128 stands for zero in the data rows.
Some points, one per row:
array([148, 129, 232, 130, 130, 135, 189, 151, 213, 136, 205, 133, 144, 144,
       158, 196, 138, 163])
array([130, 134, 129, 141, 142, 162, 135, 139, 153, 136, 162, 133, 157, 165,
       147, 147, 134, 160])
array([172, 154, 165, 188, 255, 187, 190, 135, 154, 132, 138, 213, 142, 255,
       154, 139, 199, 140])
array([135, 133, 130, 140, 160, 140, 135, 140, 142, 138, 145, 136, 134, 132,
       134, 138, 135, 136])
array([150, 172, 176, 152, 133, 141, 255, 208, 158, 175, 175, 166, 255, 151,
       144, 208, 182, 146])
array([141, 141, 136, 145, 139, 140, 134, 133, 133, 132, 142, 133, 147, 134,
       133, 135, 147, 138])
array([133, 136, 171, 145, 164, 139, 169, 130, 200, 139, 139, 177, 146, 154,
       145, 163, 133, 181])
array([134, 152, 136, 152, 171, 140, 154, 141, 142, 148, 141, 150, 158, 148,
       133, 132, 147, 135])
array([144, 139, 140, 142, 146, 140, 144, 134, 139, 144, 142, 133, 135, 134,
       133, 136, 142, 138])
array([187, 136, 133, 255, 208, 142, 164, 142, 147, 175, 133, 157, 147, 136,
       147, 236, 197, 162])
array([145, 139, 154, 142, 134, 139, 140, 135, 140, 139, 133, 135, 141, 138,
       138, 150, 133, 139])
array([177, 138, 170, 146, 168, 197, 157, 173, 152, 144, 139, 147, 135, 133,
       132, 139, 142, 133])
array([159, 207, 255, 135, 255, 138, 156, 139, 150, 195, 141, 171, 145, 145,
       148, 159, 139, 132])
array([140, 129, 130, 135, 136, 133, 138, 138, 138, 133, 140, 138, 133, 139,
       138, 130, 135, 132])
array([134, 135, 145, 142, 134, 139, 141, 136, 139, 146, 144, 152, 145, 142,
       133, 136, 146, 140])
array([129, 129, 129, 132, 129, 129, 133, 134, 130, 129, 133, 135, 129, 129,
       128, 133, 130, 130])
array([138, 145, 133, 134, 135, 132, 139, 135, 134, 135, 147, 134, 142, 135,
       138, 142, 135, 136])
array([133, 132, 130, 134, 129, 135, 132, 130, 133, 132, 129, 134, 132, 134,
       129, 129, 129, 132])
array([144, 150, 141, 147, 135, 139, 139, 141, 138, 133, 147, 141, 148, 132,
       135, 140, 136, 136])
array([134, 136, 133, 133, 130, 132, 136, 132, 135, 134, 134, 132, 134, 132,
       133, 141, 130, 135])
array([147, 135, 133, 142, 142, 144, 141, 138, 136, 145, 135, 133, 133, 146,
       153, 138, 139, 130])
array([148, 136, 160, 141, 154, 145, 139, 141, 138, 142, 146, 142, 147, 133,
       136, 132, 139, 150])
array([172, 138, 179, 156, 135, 141, 235, 154, 157, 152, 147, 141, 138, 160,
       151, 202, 148, 142])
array([134, 141, 141, 136, 142, 138, 144, 134, 133, 136, 136, 136, 134, 139,
       130, 133, 133, 134])
array([140, 140, 138, 157, 142, 157, 156, 159, 144, 140, 140, 138, 164, 171,
       224, 171, 183, 148])
array([136, 138, 141, 135, 136, 140, 138, 136, 134, 139, 134, 144, 134, 133,
       144, 145, 133, 142])
array([148, 151, 144, 135, 140, 133, 140, 132, 135, 136, 147, 151, 135, 132,
       140, 151, 130, 157])
array([140, 148, 135, 135, 139, 144, 132, 140, 136, 135, 135, 141, 138, 163,
       133, 139, 139, 136])
array([148, 171, 129, 136, 146, 151, 140, 130, 237, 203, 138, 173, 152, 148,
       140, 209, 172, 179])
array([139, 138, 146, 151, 145, 152, 132, 136, 134, 138, 134, 133, 141, 144,
       139, 147, 147, 142])
array([145, 144, 139, 133, 138, 151, 145, 142, 139, 145, 140, 133, 141, 138,
       139, 134, 135, 139])
array([133, 133, 133, 136, 135, 135, 140, 136, 145, 134, 139, 136, 138, 136,
       145, 133, 134, 130])
array([134, 132, 133, 144, 148, 135, 142, 159, 153, 141, 136, 133, 147, 153,
       144, 138, 146, 132])
array([153, 139, 136, 148, 146, 135, 133, 139, 136, 139, 133, 134, 135, 135,
       135, 138, 141, 138])
array([145, 144, 132, 136, 138, 134, 138, 147, 139, 145, 140, 141, 138, 130,
       136, 154, 136, 139])
array([152, 248, 171, 187, 138, 189, 169, 144, 134, 135, 153, 156, 146, 134,
       171, 238, 140, 179])
array([135, 138, 130, 132, 134, 138, 136, 141, 142, 138, 139, 142, 135, 130,
       135, 141, 142, 136])
array([152, 157, 166, 129, 173, 183, 255, 140, 183, 251, 153, 144, 160, 146,
       136, 225, 255, 218])
array([199, 165, 170, 140, 133, 148, 134, 146, 138, 141, 211, 221, 255, 209,
       146, 147, 132, 140])
array([144, 134, 144, 154, 138, 144, 146, 144, 142, 145, 144, 144, 144, 150,
       142, 145, 141, 146])
array([144, 144, 148, 142, 140, 135, 144, 136, 136, 130, 135, 132, 132, 134,
       136, 135, 133, 134])
array([144, 145, 147, 147, 147, 141, 145, 153, 138, 139, 134, 133, 136, 136,
       136, 130, 139, 138])
array([255, 207, 206, 135, 239, 225, 159, 141, 158, 144, 242, 208, 238, 209,
       176, 171, 132, 188])
array([132, 140, 133, 130, 134, 130, 134, 133, 132, 138, 128, 135, 139, 136,
       133, 132, 133, 130])
array([130, 133, 133, 130, 164, 135, 153, 142, 133, 156, 166, 150, 152, 182,
       178, 150, 157, 153])
array([158, 255, 138, 244, 133, 146, 217, 147, 150, 217, 144, 135, 165, 183,
       159, 141, 152, 141])
array([128, 128, 133, 128, 130, 129, 130, 129, 132, 132, 133, 129, 130, 129,
       130, 129, 132, 128])
Here are 24 more points, each followed by its number:
array([132, 129, 144, 144, 142, 136, 139, 159, 146, 136, 141, 144, 159, 138,
       140, 135, 148, 139]) 0
array([138, 136, 134, 141, 135, 134, 135, 133, 132, 130, 152, 138, 139, 130,
       133, 130, 136, 132]) 1
array([130, 133, 139, 135, 135, 138, 132, 141, 140, 136, 138, 140, 132, 130,
       129, 130, 133, 145]) 2
array([139, 136, 142, 132, 141, 134, 141, 140, 138, 140, 140, 130, 139, 132,
       135, 142, 139, 134]) 3
array([130, 145, 139, 142, 135, 140, 138, 133, 134, 130, 140, 140, 135, 140,
       142, 136, 146, 166]) 4
array([135, 147, 152, 144, 130, 133, 166, 191, 132, 209, 142, 157, 178, 130,
       132, 150, 152, 212]) 5
array([142, 141, 145, 141, 138, 135, 133, 141, 141, 139, 134, 152, 134, 142,
       135, 140, 133, 139]) 6
array([139, 146, 147, 135, 139, 141, 133, 135, 130, 142, 136, 145, 134, 138,
       139, 135, 142, 136]) 7
array([135, 141, 139, 138, 158, 145, 135, 138, 138, 133, 139, 138, 135, 136,
       135, 163, 135, 145]) 8
array([132, 134, 132, 132, 130, 133, 133, 129, 132, 134, 136, 132, 132, 135,
       133, 135, 133, 130]) 9
array([140, 147, 140, 151, 140, 138, 142, 136, 139, 144, 134, 134, 146, 157,
       135, 134, 153, 134]) 10
array([139, 132, 134, 139, 141, 151, 133, 145, 130, 139, 133, 142, 140, 134,
       140, 135, 130, 133]) 11
array([132, 132, 134, 136, 132, 136, 132, 139, 130, 134, 135, 136, 133, 136,
       128, 142, 134, 135]) 12
array([150, 130, 145, 141, 138, 136, 139, 135, 134, 141, 141, 133, 142, 136,
       168, 139, 144, 140]) 13
array([132, 138, 144, 144, 141, 132, 135, 139, 139, 138, 133, 133, 138, 136,
       134, 142, 134, 136]) 14
array([141, 136, 171, 197, 132, 255, 146, 152, 133, 132, 169, 144, 135, 255,
       176, 200, 172, 176]) 15
array([130, 133, 128, 144, 160, 177, 144, 220, 219, 227, 138, 229, 145, 145,
       136, 153, 255, 134]) 16
array([132, 157, 151, 140, 168, 156, 132, 179, 165, 164, 148, 162, 158, 157,
       158, 148, 133, 133]) 17
array([133, 133, 132, 144, 130, 134, 133, 134, 133, 138, 133, 138, 133, 146,
       134, 136, 136, 132]) 18
array([139, 140, 150, 142, 140, 142, 139, 147, 135, 133, 142, 140, 136, 136,
       134, 140, 134, 138]) 19
array([136, 162, 141, 144, 163, 132, 142, 150, 136, 142, 255, 208, 160, 166,
       148, 134, 194, 226]) 20
array([136, 140, 141, 133, 146, 132, 132, 133, 138, 136, 142, 135, 130, 141,
       136, 133, 136, 130]) 21
array([135, 130, 139, 142, 136, 136, 130, 133, 135, 135, 133, 136, 130, 132,
       138, 129, 132, 134]) 22
array([144, 147, 142, 146, 140, 133, 144, 142, 141, 133, 141, 140, 140, 148,
       141, 146, 134, 138]) 23
Which two of these numbered points are nearest to each point below, ignoring the direction in which the first points spread most? Their numbers follow each, nearest first.
array([141, 136, 136, 144, 139, 135, 132, 130, 134, 136, 133, 132, 136, 134,
       138, 133, 132, 129]) > 22 9
array([151, 229, 172, 255, 162, 182, 175, 165, 160, 151, 139, 133, 172, 141,
       144, 147, 148, 151]) > 10 14
array([140, 231, 141, 139, 182, 148, 146, 135, 134, 160, 133, 159, 133, 141,
       148, 154, 141, 255]) > 4 2
array([128, 130, 129, 128, 129, 130, 133, 132, 128, 133, 133, 132, 128, 132,
       129, 139, 134, 140]) > 12 9
array([135, 145, 136, 139, 136, 142, 144, 169, 133, 142, 135, 144, 153, 139,
       138, 138, 129, 136]) > 11 0
array([133, 148, 139, 135, 138, 135, 130, 136, 140, 142, 147, 134, 138, 142,
       135, 134, 135, 132]) > 21 9
array([130, 140, 156, 147, 144, 133, 139, 177, 148, 148, 238, 225, 156, 152,
       164, 166, 207, 169]) > 20 0
array([139, 144, 135, 255, 164, 255, 202, 152, 142, 199, 148, 160, 200, 255,
       244, 142, 152, 224]) > 15 4
array([170, 151, 144, 152, 243, 164, 172, 136, 157, 160, 255, 160, 173, 139,
       148, 136, 147, 150]) > 1 21
array([139, 202, 141, 181, 219, 176, 154, 145, 203, 194, 226, 169, 148, 129,
       168, 135, 146, 255]) > 20 4
array([142, 150, 140, 146, 144, 135, 139, 135, 139, 146, 141, 136, 148, 139,
       138, 145, 136, 136]) > 14 9
array([158, 133, 151, 142, 139, 159, 150, 138, 141, 130, 160, 159, 146, 130,
       184, 179, 163, 145]) > 13 22
array([248, 241, 162, 176, 164, 217, 255, 177, 144, 181, 139, 154, 172, 152,
       156, 144, 225, 171]) > 10 7
array([134, 135, 141, 135, 138, 132, 156, 151, 130, 136, 135, 139, 144, 139,
       135, 145, 139, 146]) > 12 3
array([138, 157, 138, 141, 141, 134, 145, 145, 136, 148, 141, 142, 142, 165,
       171, 139, 152, 152]) > 13 18
array([135, 162, 144, 133, 138, 142, 148, 158, 144, 153, 141, 154, 140, 136,
       152, 146, 138, 141]) > 7 6
array([153, 134, 166, 144, 153, 145, 147, 162, 139, 168, 147, 154, 133, 148,
       154, 150, 147, 156]) > 22 6
array([132, 138, 139, 140, 189, 144, 140, 158, 159, 133, 162, 141, 146, 135,
       135, 194, 154, 144]) > 8 3
array([154, 150, 182, 152, 189, 139, 142, 187, 163, 134, 176, 129, 255, 139,
       139, 147, 141, 139]) > 0 17
array([160, 166, 145, 181, 140, 141, 148, 142, 142, 144, 148, 153, 151, 156,
       135, 145, 141, 148]) > 23 18
array([156, 129, 128, 147, 136, 134, 136, 140, 148, 139, 138, 162, 146, 153,
       141, 166, 136, 191]) > 4 6
array([142, 135, 141, 132, 144, 135, 144, 132, 140, 135, 142, 133, 130, 133,
       133, 140, 147, 134]) > 3 9
array([139, 130, 145, 140, 138, 139, 134, 139, 136, 142, 133, 134, 130, 134,
       136, 136, 129, 136]) > 22 14
array([135, 164, 146, 133, 176, 145, 134, 151, 185, 168, 132, 187, 255, 152,
       148, 154, 147, 214]) > 0 2
array([139, 136, 152, 130, 148, 142, 140, 139, 184, 158, 144, 133, 134, 156,
       188, 146, 170, 160]) > 13 22
array([135, 159, 141, 141, 146, 134, 130, 136, 136, 138, 135, 133, 134, 144,
       136, 136, 134, 139]) > 21 14
array([158, 154, 224, 173, 147, 244, 144, 173, 195, 239, 173, 241, 181, 163,
       183, 166, 142, 142]) > 17 11
array([196, 176, 249, 145, 159, 203, 165, 157, 156, 150, 150, 154, 146, 177,
       147, 140, 150, 154]) > 19 7
array([150, 140, 164, 148, 162, 154, 146, 145, 148, 148, 151, 142, 147, 151,
       151, 153, 138, 140]) > 22 19
array([134, 133, 200, 156, 152, 153, 183, 158, 255, 154, 141, 159, 218, 138,
       159, 153, 147, 153]) > 0 17
array([138, 154, 139, 145, 139, 136, 142, 170, 140, 135, 255, 141, 141, 130,
       168, 135, 134, 140]) > 1 19
array([134, 135, 151, 140, 153, 154, 140, 159, 134, 165, 136, 163, 135, 151,
       134, 134, 142, 135]) > 11 6
array([135, 139, 151, 130, 141, 179, 139, 148, 172, 159, 141, 142, 140, 139,
       150, 145, 151, 154]) > 2 11
array([142, 144, 157, 148, 140, 135, 145, 151, 139, 140, 138, 166, 136, 162,
       134, 141, 153, 185]) > 4 2
array([132, 130, 128, 129, 133, 134, 130, 128, 129, 130, 134, 129, 129, 130,
       134, 132, 129, 130]) > 9 3
array([162, 136, 205, 156, 146, 135, 146, 132, 132, 129, 154, 156, 150, 144,
       146, 163, 141, 133]) > 19 22
array([166, 154, 146, 159, 130, 193, 135, 159, 135, 244, 152, 150, 165, 132,
       136, 175, 170, 144]) > 11 7
array([139, 139, 166, 153, 163, 140, 132, 146, 133, 135, 154, 135, 150, 138,
       152, 140, 134, 130]) > 19 22
array([140, 139, 139, 145, 134, 146, 140, 145, 144, 138, 140, 138, 135, 141,
       136, 142, 139, 144]) > 12 2
array([151, 141, 200, 134, 135, 134, 142, 133, 144, 145, 147, 133, 141, 179,
       150, 185, 136, 133]) > 14 23
array([138, 156, 255, 139, 134, 255, 140, 141, 200, 133, 140, 169, 151, 195,
       132, 220, 153, 152]) > 15 19
array([130, 163, 148, 139, 187, 146, 135, 140, 136, 171, 214, 164, 206, 154,
       154, 165, 163, 139]) > 1 0
array([181, 153, 175, 151, 138, 157, 138, 146, 139, 162, 133, 134, 138, 160,
       142, 140, 158, 145]) > 7 10
array([134, 146, 150, 141, 148, 134, 162, 139, 145, 150, 153, 163, 147, 138,
       195, 237, 157, 157]) > 8 13
array([133, 138, 132, 136, 147, 135, 130, 134, 147, 134, 139, 133, 139, 135,
       133, 148, 139, 138]) > 14 8
array([169, 138, 158, 152, 179, 212, 189, 226, 188, 168, 159, 156, 241, 141,
       141, 164, 183, 178]) > 0 11
